Rows are one point carried round by a steady rotation, each followed by how many steps it has turned.
The counts run from 0 to 1019.
[  6.7  -0.8  -4.3  33.4 -21.6  17.7  11.2  10.7  18.2  38.6  -3.2  15.2
  12.6 -12.4  10.7  16.5  20.4  13.8 -10.8  -6.8 -48.1  19.2   5.3  18.5
  10.4  -4.7  -4.7 -14.6  20.0   7.8  -7.4  -8.7  -3.0 -10.2 -16.1 -11.3
  16.1   6.6  -2.2  17.3  30.0 -13.7   7.1   8.4  12.0  26.0] -> 927
[ -4.5   3.6  -4.4  21.4 -14.8  13.1   9.5  -4.8  13.4  29.1  -7.8  25.7
  23.8  -7.1   2.1  14.2  32.4  11.3  -0.4 -29.2 -45.8  17.0   8.9  -6.5
  11.4 -12.0 -11.9  16.2  19.0 -13.5 -13.2  -2.5  -7.6  -7.1 -11.8 -20.7
  30.4 -11.4   5.4  14.8  25.9 -16.2   1.8  -3.0   7.6  18.6] -> 619
[ 13.6  -7.8   8.8  17.6  -3.9   9.9  24.9  -0.6  17.6  40.2 -12.1  12.2
  21.7   0.8  19.4  -0.6   7.7  16.1 -14.2  -5.3 -41.1  23.0   6.9   7.4
  24.2  14.5  -6.0  -6.8  27.7  -0.7  -7.9 -17.1   2.4   0.2  -2.6 -17.6
  23.8  -7.0  -5.9  32.9   7.1 -32.4   0.4   4.4  -6.0   8.7] -> 706
[ -5.5  12.9  11.5  26.3 -10.0  10.0  28.2  -5.3   2.2  23.3   1.4  23.0
  23.2  10.2  30.9   6.5 -12.7   1.2   4.8 -28.9 -37.2  25.7   1.1  -2.5
  18.7   8.5 -13.3   5.3  23.4  -4.6 -21.3 -13.5   9.0  -7.7  12.4   0.2
  28.4  -3.3 -11.0  35.1  10.9  -9.4   9.2   9.6 -11.8   5.3] -> 680
[ -2.1   0.1 -16.1  28.4 -21.4  16.8  -0.1  -8.4   0.6   7.7  -8.5  22.3
   7.7 -10.6   7.8  11.5  28.9   0.8   0.4 -17.2 -27.3  11.4  10.1   1.7
   8.4  -3.2 -19.0  14.3  38.1 -13.7 -21.9 -13.5 -14.5 -18.2 -16.1   4.1
  31.4 -19.8   4.3  31.7  23.6 -20.2  10.6   9.5   9.1  10.9] -> 121
[  5.1   0.5  -5.0  23.3 -10.8  14.5   5.5  16.4   4.6  29.5   3.7  14.7
  25.9   0.1   9.7  10.8  26.4   4.8  -6.9 -23.5 -40.8  20.5  -8.1  12.6
  10.5 -14.0 -18.2  -0.4  22.8  -3.3  -8.7 -14.3  -7.4 -18.4  -8.1 -12.9
  29.9   0.9  -6.1  18.0  31.7 -10.0  -4.2   2.6  12.6  25.6] -> 613
[  6.4   8.5  -6.9  29.5 -27.3   4.3  22.8  11.6  -1.7   8.4 -13.2  21.9
  20.4   9.6  19.0   8.2  16.1  17.9 -11.5 -20.9 -32.0  30.7  -4.3  10.2
  10.6 -17.1 -21.5  19.0  19.3  -4.7 -17.0  -0.7 -19.1 -16.1  -4.7   0.7
  31.5 -10.3  -1.3  20.2   9.1  -5.6   5.4  13.3   5.0  24.8] -> 130
[  4.7  -2.0   5.5  34.5 -12.6  18.3  18.6  -8.3  -1.9  25.7  -8.8  -1.5
  19.6  -9.7   9.2  -3.6  10.3   4.9 -36.2  -0.2 -29.8  20.3   8.0  13.3
  10.1  17.9 -12.5 -24.3  34.7   9.4 -14.9 -13.0   2.1 -13.5   1.4   3.6
  33.2 -11.0  -5.9  19.1  12.3 -30.2   5.1   6.1   3.3   3.6] -> 538
[ -1.8  13.3  -1.2  28.1 -20.6   8.9  13.5 -12.5  -7.3  24.0  -3.6  28.4
  19.7   4.7  16.6   8.4  21.1  -6.8 -10.9 -28.4 -33.5  14.6  -8.1   0.5
   5.7 -12.1 -11.0  12.2  24.7  -1.5 -12.1 -12.8  -1.0  -7.2  17.0 -20.2
  45.4 -13.2   1.3  23.3  17.7 -11.3  -1.0  -4.0   2.9   7.6] -> 143
[  2.4   6.0  -2.7  26.8  -6.0  11.2  18.4  -5.2 -13.3  17.3 -10.2  16.8
  30.4   7.3  11.3   7.9  21.4   3.1 -17.6 -17.3 -25.6  24.8 -10.2   6.8
  16.8  -7.3 -28.8   9.3  25.5 -15.1 -23.8 -12.1  -2.7 -19.2   3.7   2.1
  42.0 -29.0  -8.8  18.3  12.9 -10.4   5.6  -6.0  -1.2  11.0] -> 148
[ -3.4   7.7  17.9  35.0 -20.0  19.6  44.4  -7.9  -2.2  36.6  -1.4  18.5
  19.5  10.5   3.0   6.3   0.0  -4.6 -17.0  -5.5 -31.0  13.3   7.2   7.3
  21.5  -0.5 -14.7  -5.6  24.5   4.6 -18.0   4.5   7.5 -16.3   9.1   4.5
  27.2 -21.7  -8.4   9.0   4.0 -18.2  12.2  -1.2  -8.4   4.2] -> 368
[-11.3   2.4  -1.9  18.2 -18.5  15.6  36.4 -10.1   3.7  23.9  -2.5  14.2
  21.7 -11.4 -14.1   9.5   6.5   6.5  -8.6 -20.7 -39.6  18.4  31.6   1.2
   7.4   4.9 -12.6   9.8  22.7   4.8 -19.3  15.3 -13.1 -12.7 -17.3  -5.8
  20.2  -5.6  -3.0  14.2  23.1 -24.6  16.3   6.1   0.0  23.9] -> 245
[-11.3   0.9   3.2  14.8 -17.9  20.0  33.7   1.6   6.4  27.6  -0.4  17.6
  26.7   0.3  -8.4   1.3  18.2   8.5  -8.1 -28.6 -44.7   7.3  15.3   2.3
   5.6 -10.3 -16.8  17.1  29.5   3.8   0.9  13.4  -8.9 -11.5 -10.8 -10.4
  31.8  -0.3   1.5   7.1  17.1 -22.0   9.3  13.3   7.8  19.6] -> 426
[ -9.3  -0.8   0.8  18.4  -7.0  18.6  32.4   1.8   3.7  25.3   9.1  18.5
  27.4   3.8  -9.5   7.0   8.4   1.2  10.9 -23.5 -38.5   1.4  15.8  10.8
  23.1  -6.4 -22.0  10.2  36.7  -5.1 -11.7   8.1  -5.3 -20.9 -17.4   6.1
  23.8  -4.8  -1.7  19.0  23.8 -22.3  13.5  12.6   1.8  18.5] -> 588
[ -4.3   3.1   1.2  25.0 -24.8   9.6  16.0  15.0  -1.3  15.8   9.0  15.2
  23.9   0.2  -3.4  -3.1  15.2  13.4  -9.4 -27.0 -36.5  14.4  10.2   5.0
   5.4  -4.8 -15.0  12.6  39.0   0.8  -4.2  14.4 -20.5 -13.0  -6.7   1.0
  34.6  -4.7   1.1  17.3  21.1 -18.0   0.6  15.9  16.7  19.6] -> 606
[ -3.3   9.8  -8.0  40.5 -23.1  13.8  15.6   7.7 -12.1  14.3   0.2  18.5
  19.0   2.7   5.3  17.1  21.2  12.2 -10.8 -13.7 -28.8  21.8  -0.8  17.7
  13.8 -11.6 -25.8   3.5  24.4  -4.4 -22.6  10.3 -12.0 -27.4 -11.6  15.2
  31.1 -13.4   0.2   6.0  29.7  -2.2   8.7   5.5   6.0  20.9] -> 281
[ -5.6  -1.3   3.9  10.8 -12.1   8.8  33.9   3.0  10.6  34.6  -2.8  12.7
  18.8   0.6   1.9  -5.8   1.3   8.8  -4.4 -15.6 -38.0  16.2  17.8  10.9
  12.8  14.4  -5.7   6.3  37.3  12.9   1.5   7.2  -8.0  -8.9 -10.6  -7.1
  24.2   5.8   1.7  34.1  15.1 -29.4  12.4  18.9  -2.6  18.9] -> 228
[  0.4  14.6   3.8  43.8 -23.9  14.8  15.2  -7.1  -3.9  15.6 -12.3  10.4
  16.9  -7.0  27.7  12.4  -0.1   9.5 -27.5  -9.8 -31.3  37.1   2.6   4.3
   3.7   9.9  -7.2 -14.1  17.3  -4.0 -32.1 -19.6   3.0 -11.9  11.7   2.4
  22.9 -13.9 -13.2  20.6  11.1 -13.7   8.4   8.2  -0.5   9.1] -> 1015
[  5.5  -1.2  10.6  31.0 -17.9  12.8  30.6   5.5   4.0  25.0   4.1   8.9
  25.9  -4.4   6.6 -10.2   0.0   8.8 -26.2 -15.2 -38.2  10.3  17.0   7.7
  12.3  20.2  -4.1 -11.5  38.2  13.8  -5.7   6.8  -5.8  -2.9   5.5  -8.5
  34.4  -3.9  -5.9  21.2  11.2 -29.3  -4.1   7.3  10.8   9.0] -> 891
[ -6.5   3.3  12.7  18.1  -0.6  16.1  25.0  -6.4  13.8  33.1  -7.0   8.1
  23.9  -4.5  17.6  -0.8  -9.6  11.2  -9.7 -20.5 -45.7  27.0  13.7  -2.1
  14.7  21.0  -5.3  -8.0  26.2   4.9 -12.6 -20.2   8.3  -2.8   1.2 -10.0
  18.9   5.7 -13.4  32.0  10.1 -26.2   9.3  11.6  -4.3  12.3] -> 708
[ -8.5   5.6   2.3  18.0  -4.1  16.3  18.6 -12.5   9.1  20.1 -24.2  15.6
  24.5   2.0  17.6   3.7   7.6  10.7  -6.0 -25.0 -37.1  30.4   5.7  -7.8
  13.4  -0.2 -20.6  14.3  20.5 -15.1 -24.0 -28.1   0.3 -10.8  -0.5  -2.3
  26.1 -16.4 -10.9  31.4   2.9 -19.4  15.5  10.9 -10.9  11.4] -> 331
[ -7.6   4.5  -2.1  19.8 -19.0  13.4  36.8  -9.0   1.2  26.9  -3.3  20.1
  21.6  -9.4  -9.7   6.1  12.6  11.5 -14.8 -16.4 -36.7  12.0  23.9   3.0
  13.1   3.9  -7.3   7.9  23.9  10.1 -11.0  21.9 -14.0  -9.1 -14.8 -11.5
  26.2  -6.5   6.9   9.3  25.2 -23.6  11.6   0.3   2.9  24.4] -> 246
[  7.5   0.7   8.4  36.1 -20.5  18.9  28.8 -10.3   8.2  18.8 -11.6  20.8
  25.1   1.6  18.9   6.7   1.6   0.0 -15.6 -19.3 -40.2  12.3   6.3  -3.4
  20.1  -8.1 -10.0   8.3  22.1  -7.9 -27.5 -20.0   9.0  -4.2  14.0  -3.0
  31.2 -19.0  -8.5  17.2  -3.3 -13.9   0.9  -1.2  -0.6   0.2] -> 683
[ -7.3  12.8   5.3  30.3 -15.6   9.7  20.5 -12.8 -11.2   4.6   0.2  18.6
  21.4   3.8  19.4   1.7  -9.0  -1.6  -3.6 -27.0 -25.1  24.0   7.0  -8.3
  12.9  12.0 -16.6  10.1  34.8  -8.6 -33.6  -6.0  -0.9 -13.1  10.4   8.7
  34.7 -20.2 -11.1  28.3  14.5 -12.0  10.7   6.7  -3.4   2.8] -> 500
[-12.1  13.6   2.9  28.9 -12.1   4.0  11.9  -4.8 -10.5  15.3 -11.7  13.1
  22.5   9.1  16.6   0.0  17.7  21.7 -13.4 -11.9 -27.3  35.1  -5.6   4.2
   6.9   8.8 -22.1   2.1  38.7 -12.0 -11.9  -1.5 -10.6 -14.6   1.2  19.5
  37.2 -20.7  -1.4  19.0  14.7 -13.7  11.5  18.1  -1.7   2.3] -> 826
[  5.3  -7.3   0.9  23.7  -8.2  18.1  22.0 -17.1  17.5  30.7 -14.0  15.0
  16.4  -2.6  26.3  -3.5   9.4  -3.7 -13.4 -10.0 -40.1  13.8  -1.9  14.2
  16.5   7.1  -7.4  -6.2  30.8   9.0  -5.7 -26.7  11.3  -4.6   5.9  -7.4
  27.5   1.2  -1.9  37.1   6.3 -28.0   4.9  10.6  -5.1   3.9] -> 869
[  3.8  -0.3   0.0  30.9 -29.9  18.6  16.8  12.1  24.2  22.3  -2.4  22.0
  12.0  -7.4   4.9  13.1  14.0   8.8   6.9 -27.2 -48.8  12.7  21.3   2.9
  10.6 -16.9  -8.3  11.2  21.4  -5.7 -14.7  -6.4 -10.2 -12.9 -17.5 -11.0
  13.1  -1.6  -2.6  22.7  16.6 -22.9   7.1  13.1  11.5  22.4] -> 771
[-12.1  12.8 -10.4  28.0 -12.4   7.8  10.8 -17.6  -5.0  22.4 -10.9  32.2
  21.8  -3.0  15.4  17.3  33.3  14.7  -4.6 -13.5 -34.2  23.0   3.0   4.1
  15.3   1.8 -12.0  12.0  22.9 -11.2 -14.1   5.3  -6.1  -5.6  -8.4   2.3
  33.3 -12.4  13.2  17.1  30.8  -5.5   9.9   4.5  -0.7   7.4] -> 467
[ -3.9  10.6  -1.3  37.9 -34.2   9.5  12.1 -14.9   5.5  11.7 -17.3  22.5
   4.3  -5.5  29.5   8.6   7.4   9.8 -13.1 -14.3 -31.5  27.7   8.7  -2.8
   3.7   6.6  -2.4   8.0  26.4  -1.9 -22.5 -11.7  -6.3  -1.1   8.6  -2.1
  23.9 -14.2   2.0  33.5   4.5 -20.6  12.7  18.7  -3.6   5.1] -> 667
[ -2.9  -3.2  12.5  25.7  -4.1  17.4  36.4  -5.1   2.4  30.7   4.2  15.4
  28.6  10.6   8.7  -8.1  -1.0  -3.6  -7.0 -18.2 -35.3   4.7  10.0   3.8
  26.9  11.8 -15.8  -3.6  40.5  -2.9 -12.5  -7.2  11.3  -9.2   6.4   9.5
  37.0 -10.9  -7.3  24.6   8.4 -22.1   2.8   6.8  -5.7  -0.7] -> 873
[ -4.0   6.1  10.4  35.7 -14.4   5.8  18.8  -3.2   1.3  22.5 -12.1  15.6
  27.0   6.8  30.2  -1.0   8.1  25.5 -17.1 -12.1 -39.2  27.6   4.3   1.3
  17.3  19.2  -8.5  -7.0  34.5 -11.9 -12.2  -1.5   5.5   1.1  11.0  14.7
  34.7 -10.6   1.7  16.6   4.5 -12.5   5.3  14.3  -0.8  -7.1] -> 3
[  8.9  -0.9 -15.5  29.4 -13.6  12.9  -4.6   6.5   1.2  11.6  -6.9  13.6
  20.2 -14.2  19.0  10.8  21.3  10.8 -12.5 -19.8 -35.5  31.4   3.1   5.3
   7.8   2.5 -14.1   2.9  23.8  -4.7 -21.8 -19.1 -13.0 -14.6 -13.4  -7.1
  29.5  -1.5  -4.9  25.7  34.3 -10.5   0.4   6.6  10.7  24.9] -> 794
[ -5.6   5.4  -2.3  25.5  -8.2  11.7  -1.3 -12.4   2.8  29.7  -9.5  20.0
  20.5  -1.6  12.8  13.2  33.0   1.7   1.1 -19.9 -30.7  23.9  -8.0  -2.7
  12.5  -7.2 -17.8   6.6  19.0 -17.5 -17.4 -22.6  -0.6 -16.4  -3.0 -15.5
  29.7 -21.1  -5.1  27.3  27.4 -17.5   7.6  -3.7  -1.7  12.5] -> 811
[  1.6   8.6  -7.2  32.5 -23.9   9.5   1.3   2.6  -0.1  24.5   6.6  17.7
  16.1 -18.0   2.0  16.4  19.0  11.8  -6.8 -22.1 -40.4  24.7  16.7  -3.8
   5.7   5.5  -6.6  -1.1  21.4  -4.4 -22.9   2.8 -12.1  -9.7 -12.5 -14.4
  21.1  -6.7  -0.9  15.9  41.6 -16.9   3.7  -0.9  11.3  24.5] -> 440
[  3.5   4.2  14.1  21.1 -24.3   6.5  40.7   4.6  13.9  27.3  -0.1  16.7
  10.1   8.2  11.0  -5.2 -10.8   4.6  -6.3 -12.8 -31.6  17.8  13.1   5.6
  17.3  10.1  -8.8   1.7  33.5  11.5 -11.8   0.9  -6.3 -12.9   0.5  -7.3
  19.6 -10.6 -10.7  37.4   3.5 -36.8  15.4  16.8  -8.6  14.9] -> 36
